Z: rows in 3 groups, each row roughly a mix of its group's directions:
Z (136 x 12):
22,-14,2,36,39,35,-39,5,-21,-1,5,-3
16,-10,-7,-29,16,8,13,-47,3,-36,36,13
-7,-25,-27,-7,-13,-29,-30,42,-3,26,-31,-3
-40,17,10,46,28,-11,-17,-17,-21,-12,-24,-3
-9,-30,0,-1,-52,-45,-20,16,1,15,-13,-3
-10,5,-6,55,12,1,-4,14,47,-2,-9,31
-8,2,-7,39,-17,7,-33,50,22,26,2,-4
9,9,27,-6,7,31,28,-46,-15,-13,39,-1
-10,48,-32,-9,9,-9,3,15,30,-44,-7,-4
15,-38,-20,-52,11,-18,-4,2,14,11,-3,35
16,28,18,20,4,17,12,-23,-5,-57,7,-26
-1,-33,5,4,-30,-35,-14,-18,-12,-38,-35,-9
-32,43,-10,-16,9,-7,-2,33,13,41,-7,21
-17,-1,-16,46,-22,5,-9,34,27,29,-14,25
23,16,22,23,20,31,-23,11,41,33,0,-13
16,-6,-28,2,-34,-16,6,49,37,12,2,15
6,-12,1,8,35,-21,-34,5,-49,-29,-8,18
13,-10,-2,42,37,2,-29,-3,-25,-42,-7,-8
-19,10,25,-27,26,23,26,-12,-32,28,-32,8
16,10,-22,23,51,-1,-10,-8,-19,-32,23,-26
-12,35,-32,-28,6,10,9,45,1,30,23,-6
-33,11,-9,-23,-6,-1,-2,36,1,59,2,12
1,35,9,35,49,13,9,-14,-3,-35,-4,-11
29,-29,3,-43,-19,-10,10,-28,-34,-17,6,-21
-36,-13,2,-9,-45,-13,21,28,27,29,13,3
22,-31,13,57,6,-18,-35,14,1,1,11,3
-23,25,23,-15,-15,17,35,-14,33,36,22,4
-23,31,11,16,3,18,-10,15,47,40,-1,19
17,31,26,21,7,26,23,-29,2,-47,3,-8
-26,33,-13,33,15,3,-18,42,35,4,1,11
-20,-7,14,2,16,-19,9,-38,-56,-28,0,-5
9,-13,12,-23,6,-7,21,-34,-54,-33,4,-11
2,26,-10,-15,-28,3,29,6,24,26,53,-3
-37,33,3,55,4,-9,-1,-27,-3,-19,-5,-4
34,-20,-17,-30,-22,3,6,43,31,22,11,7
17,-42,23,-20,-25,10,-1,-35,-28,-22,-4,-22
23,2,-19,57,2,28,-5,-3,9,-18,5,-38
-31,19,23,-33,5,-31,3,-5,-13,8,10,50
29,19,10,-11,12,5,-10,-35,-34,-45,-15,-21
30,-23,-42,0,-20,-26,32,-3,-1,-17,27,-21
-1,5,30,-4,7,13,27,-56,-18,-36,7,-7
-10,24,19,-54,-22,-11,24,4,20,16,-9,30
-30,0,4,-43,-20,5,20,9,-6,52,-18,3
37,5,-8,45,9,30,1,18,-13,-9,36,-22
17,0,5,49,19,26,-21,-1,-14,-26,41,-7
1,37,19,-8,44,-4,-25,-14,-7,-33,-30,-15
21,-15,-32,35,-47,-1,37,-3,10,-4,5,-10
9,9,-7,-8,33,9,-12,28,37,15,-31,43
-26,45,28,-11,28,6,-34,21,1,15,-16,18
-5,24,8,-44,-24,11,-11,8,27,-28,-34,26
-25,28,31,-3,-32,24,31,5,22,34,-1,13
-5,-44,-8,0,-28,-8,-15,24,26,34,-12,34
10,14,-2,23,3,-18,-16,47,5,38,-35,-20
-45,19,40,7,-9,-19,-15,30,6,31,11,-2
19,25,34,10,40,42,5,1,-3,9,31,0
29,-25,-12,-10,38,-2,-29,27,-24,27,-24,12
-33,-17,27,-9,-6,-15,6,-41,20,-4,-40,25
-27,-38,-33,-30,-12,-17,-26,22,-1,9,-25,14
40,-5,-20,41,9,11,-2,0,-30,-12,25,-34
17,20,28,6,49,23,17,-33,-5,-25,-13,13
40,-8,10,-43,-24,29,40,-4,-6,-2,3,-9
22,-11,-37,49,-1,-1,-26,26,19,-10,18,-14
29,-1,-14,26,22,1,-7,-12,-8,-49,43,10
-35,33,-19,-21,16,13,23,27,4,44,6,-3
3,-21,-13,-11,-35,34,2,0,36,36,-28,-16
-3,17,-2,-38,44,-1,32,-9,-32,20,-24,1
-22,22,43,38,-13,-11,-11,20,25,-27,16,-10
-12,13,15,18,10,-24,13,-21,-14,-44,-48,-13
-21,1,21,-1,-5,24,9,26,14,48,-39,24
-2,31,31,-26,-3,19,12,-9,-38,-11,22,-39
-13,28,23,30,43,-4,2,-37,-18,-20,-4,-19
10,-13,19,-61,3,-13,-1,-20,-31,-18,12,-20
-11,-6,-4,-12,-31,-11,1,33,3,17,-46,43
-10,-4,-18,-13,26,35,1,-23,-6,-18,57,9
26,6,-23,36,-19,19,-30,49,5,-1,8,-6
12,-17,-19,31,32,-16,-41,23,-20,-24,-20,-10
0,22,-8,20,-10,-34,19,-8,-24,-56,-19,-9
-30,43,10,12,36,11,-28,27,11,20,-10,17
27,-17,-14,30,-12,24,16,-28,-23,-26,28,-31
-6,15,55,-7,-12,29,32,-15,3,-22,24,-10
-13,-3,-6,-16,-5,-1,-42,17,17,20,-52,29
-31,27,27,-36,36,-5,-11,-10,-2,22,-20,26
1,-11,-4,38,44,24,-42,17,-20,-3,-4,-14
-16,9,-39,2,9,-13,-40,52,16,12,-2,1
40,-12,-25,33,-1,29,-11,24,26,-1,11,-31
31,-7,4,11,27,0,5,-35,-28,-41,17,-30
-2,-41,18,9,3,11,23,-11,-18,55,24,6
40,-14,-21,7,-9,33,-44,19,11,7,4,29
17,-32,-31,-1,-29,-3,-16,-4,-37,-10,-3,-44
11,-35,-27,6,30,5,-41,28,-32,2,5,15
-7,1,11,7,30,-15,-9,-36,-50,-37,11,-8
10,-24,6,-3,-11,20,-51,2,-34,-21,-11,-34
-23,36,-5,-12,23,22,16,26,32,30,-13,28
-25,-12,-6,0,-24,-2,-9,52,38,26,14,17
-17,21,9,26,-23,16,-5,47,24,39,-4,12
4,-29,-27,27,-16,-17,-43,39,-14,4,9,-13
24,-50,-11,2,-12,3,5,-26,-31,-14,15,-36
5,-21,-13,-27,1,-12,1,-51,7,-49,16,-6
-23,14,19,5,-22,-13,29,-41,5,-47,-13,-10
-12,6,24,-32,23,14,44,-21,-13,33,24,7
-12,-5,1,43,-22,-27,-25,12,13,-34,-35,-16
19,-26,4,51,-23,-42,5,-16,4,-20,3,-9
-6,1,-33,41,-19,-14,-22,35,36,7,-14,7
11,-35,2,-3,26,-8,4,-12,-54,-26,-5,-30
-17,43,0,31,-4,2,26,-15,17,-34,30,-21
-38,18,16,-1,7,-11,3,29,35,44,-12,21
2,31,-7,-17,-25,-3,10,23,60,11,-21,-6
27,15,12,14,52,-7,-24,-21,-20,-35,1,-7
-31,27,44,-30,29,-12,-30,6,-3,8,-10,13
3,-2,2,6,-48,-42,-22,1,-4,-36,-18,-24
30,-20,3,-12,11,19,14,-32,-33,-25,21,-38
44,-26,-10,-48,-12,15,3,-1,5,4,37,-7
11,-28,-43,23,11,16,-17,11,-17,47,-11,7
22,7,-11,38,2,-27,-6,-10,-14,-41,20,-40
-12,26,12,51,38,27,-16,14,10,-16,-13,-2
-13,25,25,-19,-24,25,31,1,30,39,7,19
4,-12,-6,-21,17,-41,-24,39,-21,-15,-30,23
-3,23,18,-42,-13,1,28,-45,4,-7,33,-3
22,20,9,1,-22,35,41,-32,6,-15,19,-26
36,-5,-21,34,2,19,4,-5,6,-22,36,-40
19,-7,9,-19,6,6,24,-40,-32,-26,37,-24
-11,18,35,45,-19,11,-12,18,27,9,-35,-6
-1,24,13,-15,-14,27,37,-17,20,5,45,27
1,-24,-15,41,21,8,-41,37,1,18,-16,8
-23,-15,10,-35,-11,21,0,17,1,49,-24,29
-43,20,12,20,23,-27,-18,-30,-27,-21,-15,9
0,-22,29,57,10,-3,5,-43,-7,-6,-9,-3
-15,-7,-12,73,4,9,4,-5,-7,-4,2,-29
3,34,42,21,33,33,24,-10,-9,3,-18,13
-3,-38,-38,25,-38,-31,15,23,-4,-5,-4,-6
-47,4,8,8,-11,-4,-22,16,27,30,-35,27
-43,6,-8,1,14,-19,-7,25,24,47,-8,27
49,-20,-25,2,-8,13,-11,-17,-16,-35,30,-19
-22,21,10,18,-25,0,1,43,11,48,-22,-10
-12,1,5,-35,-57,-23,33,-5,9,20,-2,5
-12,45,-1,-3,-22,-3,43,24,11,33,20,3
one row of each group, then the others: which group is each in?
-17,36,-34,-5,9,5,-4,53,15,24,17,0 => G
10,28,1,-43,6,-4,52,-28,7,4,16,13 => B
-21,27,35,1,1,30,44,-16,13,21,-14,-21 => S

6,25,-10,33,-8,-28,10,-14,15,-52,17,-25 => B
-1,-22,32,-46,24,-20,-38,0,-25,5,7,-1 => G
15,-6,15,9,-20,-2,-49,-4,-5,-48,-31,-10 => G
8,-32,-25,-31,-54,1,20,10,-8,21,5,-9 => G
-6,17,0,56,33,-6,16,-14,30,-28,7,5 => G
2,-6,2,-39,18,3,26,-55,-13,-30,12,2 => B
-8,5,-7,-7,15,36,-14,36,16,53,16,17 => B
-8,24,0,46,32,-1,-17,26,36,1,1,28 => G
23,-20,2,34,-1,-3,-22,-19,0,-59,18,7 => B
3,20,37,-42,5,40,18,-30,5,19,4,2 => S
19,-9,-37,25,-21,3,-12,-10,30,-7,49,-19 => S
